(in the rows, 128 means zero)
Rotation paths and how fast each direction turns (degrees each step)
Each turn is a multiple of 5 degrees from 10 to 175, or 0.
Each row of a path follows its step; steps can be skipped.
Rotation 1:
step 0: [131 125 130 128 140 135 134 130 124 130 130 119 121 142 127 126 143 138
 136 130 124 130 133 126 118 129 140 128 137 139 131 129 120 136 131 123
 119 127 134 130 128 133 124 131 124 131 132]
step 1: [139 124 128 123 118 130 130 128 121 138 136 126 127 139 133 129 123 121
 129 133 129 119 131 130 127 129 133 125 125 143 129 127 121 135 135 138
 126 137 134 140 123 130 129 126 124 138 140]
step 4: [132 136 127 137 128 128 129 136 121 123 132 121 134 139 132 135 140 117
 130 134 135 125 122 125 119 134 136 113 139 130 127 124 122 138 131 130
 124 128 128 134 123 129 123 130 127 135 129]
step 6: [135 127 121 133 126 119 125 122 131 120 130 123 133 134 130 131 139 127
 132 131 130 124 122 114 113 114 123 129 134 125 127 136 135 126 132 122
 128 136 139 129 118 137 129 127 124 126 123]
step 8: [136 133 140 130 126 127 123 134 130 133 122 115 129 134 122 138 130 128
 131 138 130 120 112 123 125 128 131 123 136 140 120 132 128 127 129 125
 132 120 130 122 127 132 126 128 117 133 132]
step 9: [135 136 132 129 131 118 118 125 117 138 130 125 138 133 127 125 114 136
 132 136 123 128 127 123 123 123 120 125 135 137 130 132 137 122 129 128
 124 134 134 136 124 138 135 123 127 126 128]
step 10: [137 123 130 134 126 129 126 127 125 123 123 127 140 128 138 129 128 121
 125 134 132 125 119 131 121 114 125 127 126 136 117 127 130 119 125 111
 115 128 135 128 124 134 130 125 134 134 121]
step 11: [140 136 134 139 134 131 124 127 120 131 133 124 133 128 134 128 137 132
 122 129 128 137 119 131 128 129 128 121 133 148 130 134 132 121 129 123
 132 122 128 125 143 127 124 121 132 126 128]
step 12: [132 135 122 130 137 134 115 132 122 123 124 121 129 136 129 133 124 118
 135 129 127 120 132 128 120 132 122 130 139 145 122 130 133 123 132 125
 121 126 128 122 131 131 134 123 120 132 139]
step 13: [131 124 121 126 127 129 118 117 112 136 140 122 128 135 126 125 127 116
 131 134 121 127 123 128 132 125 119 124 124 138 130 118 133 120 130 119
 120 134 135 128 131 133 125 126 133 127 122]
Directions:
[129 125 128 126 126 129 130 129 126 124 129 128 132 128 131 125 129 126
 130 132 127 130 127 131 128 127 129 127 126 127 127 123 126 128 128 129
 127 128 130 129 130 131 126 131 127 126 129]  115
[129 130 129 129 127 131 129 129 129 130 127 125 129 127 125 128 126 124
 132 128 125 127 127 129 126 130 131 129 132 130 131 130 125 128 127 130
 127 128 124 129 129 127 128 130 129 126 129]  95
[128 126 131 129 128 127 128 128 129 129 128 126 126 129 126 129 130 128
 134 129 130 131 128 125 128 129 126 133 128 125 129 125 129 127 131 127
 131 131 129 126 127 128 126 129 128 130 130]  45
[125 128 128 126 130 128 129 130 127 129 130 124 129 132 127 129 127 128
 127 127 129 131 128 131 127 131 131 125 127 129 128 127 131 129 126 129
 130 128 126 126 128 129 130 128 124 131 132]  95
Rotation 2:
step 0: [132 127 121 134 126 118 120 128 136 127 137 137 133 124 129 124 124 132
 135 123 136 121 143 126 128 126 127 115 131 138 128 122 131 131 116 123
 123 118 134 113 141 132 130 131 128 140 124]
step 2: [128 131 134 142 146 116 125 132 149 138 128 122 124 129 135 135 129 135
 137 123 127 131 133 125 123 120 127 130 132 128 131 116 133 126 123 136
 131 124 120 134 128 136 130 133 135 130 130]
step 4: [137 132 123 122 130 117 122 130 134 136 137 133 144 133 135 136 125 124
 123 130 117 117 128 129 130 119 116 122 138 143 133 129 133 129 127 126
 124 137 131 143 131 132 127 133 131 129 121]
step 5: [118 134 126 130 118 119 124 131 148 127 140 137 137 117 130 132 133 133
 139 138 130 117 127 130 117 124 127 136 129 120 121 130 137 125 125 119
 132 128 132 133 122 122 127 120 127 127 124]
step 7: [122 130 119 129 128 132 127 130 134 129 140 127 125 132 130 135 131 143
 122 142 134 135 138 132 121 132 125 115 139 129 130 112 124 135 128 127
 138 138 130 136 127 121 124 122 137 138 128]
step 9: [126 124 126 110 138 134 130 129 129 135 129 125 125 125 127 137 121 138
 142 128 126 123 128 126 111 129 129 117 144 127 131 134 141 115 123 122
 126 131 130 129 122 130 131 125 127 137 123]
step 10: [123 130 136 138 134 125 130 136 128 131 124 133 139 128 124 128 138 130
 120 122 128 129 127 122 120 130 126 126 130 134 131 123 133 109 134 128
 134 129 147 141 125 132 129 116 124 143 121]
step 11: [135 135 121 140 138 138 131 130 133 129 144 132 133 134 135 129 131 133
 133 121 130 130 131 139 125 136 125 121 127 128 128 131 127 109 120 127
 122 138 131 133 124 123 127 114 129 115 130]
step 12: [123 127 129 126 132 131 128 131 140 132 131 132 143 146 124 122 123 133
 128 129 133 127 123 134 121 121 145 118 135 132 125 135 125 129 128 132
 124 125 132 138 136 115 126 122 117 134 137]
step 13: [128 108 115 132 127 124 130 130 121 128 136 124 130 130 128 132 122 147
 128 135 126 124 117 123 131 122 134 128 126 125 128 131 138 119 127 141
 132 137 131 142 124 125 124 121 126 126 127]
Directions:
[128 126 124 129 125 125 128 128 128 125 131 128 129 131 128 129 125 126
 125 132 128 130 125 129 126 127 127 131 127 128 127 127 131 130 129 126
 127 128 125 129 129 126 127 127 124 126 127]  45
Rotation 3:
step 0: [123 137 123 123 131 131 125 126 118 131 137 128 120 134 131 119 137 124
 125 122 122 124 123 131 123 134 118 135 125 139 137 131 135 124 134 131
 128 132 132 137 132 128 137 139 136 120 126]
step 1: [128 128 134 124 128 125 118 138 129 123 134 131 136 132 126 127 124 121
 133 123 127 120 123 129 127 120 135 131 126 134 135 125 132 134 116 132
 140 131 120 113 140 132 120 133 126 128 135]
step 2: [118 119 120 138 126 117 137 128 128 127 129 124 118 126 129 130 113 120
 139 125 135 125 133 130 121 117 117 132 129 121 125 132 120 128 127 130
 132 119 130 128 129 127 133 135 131 129 122]
step 3: [133 123 130 124 127 125 117 129 117 126 130 122 129 129 121 125 139 123
 128 135 144 139 132 133 114 133 130 122 128 126 119 123 119 116 124 127
 131 132 130 126 127 133 128 121 124 133 123]
step 4: [132 123 130 129 120 146 129 134 130 135 123 124 135 110 127 133 137 126
 137 127 120 126 132 130 128 125 127 128 129 136 127 127 124 140 124 124
 119 124 134 133 127 130 132 126 131 142 126]
step 5: [130 137 131 126 136 129 128 125 131 121 121 126 138 128 133 118 130 132
 116 129 122 128 130 122 127 133 115 135 126 124 132 129 122 132 134 137
 133 123 138 126 117 143 120 125 136 125 122]
step 6: [117 124 128 118 124 132 130 130 120 128 130 130 131 135 121 134 131 126
 134 120 114 136 136 117 140 129 126 127 136 132 132 123 129 124 134 125
 136 130 126 130 134 127 119 126 118 116 126]
step 7: [127 134 128 123 117 128 126 129 130 132 133 141 115 120 131 118 121 130
 124 127 139 123 132 134 135 125 134 130 138 129 131 126 128 133 126 129
 144 123 119 138 126 135 136 130 134 121 132]
step 8: [131 123 131 127 126 120 119 135 128 122 127 137 117 121 123 136 122 131
 128 123 128 119 133 124 114 137 120 121 118 129 136 126 131 121 124 126
 125 136 135 118 126 126 136 134 121 122 126]
step 13: [115 135 127 128 133 139 125 135 126 129 119 132 119 114 135 141 126 127
 133 134 133 129 132 123 131 125 126 127 125 121 132 130 119 132 124 125
 136 135 128 128 117 132 116 125 122 123 126]
Directions:
[128 131 128 131 128 126 130 130 126 129 127 126 126 128 129 124 128 123
 127 129 128 126 127 125 129 130 128 129 127 126 126 125 129 128 128 130
 130 130 132 129 125 129 132 127 128 128 131]  145
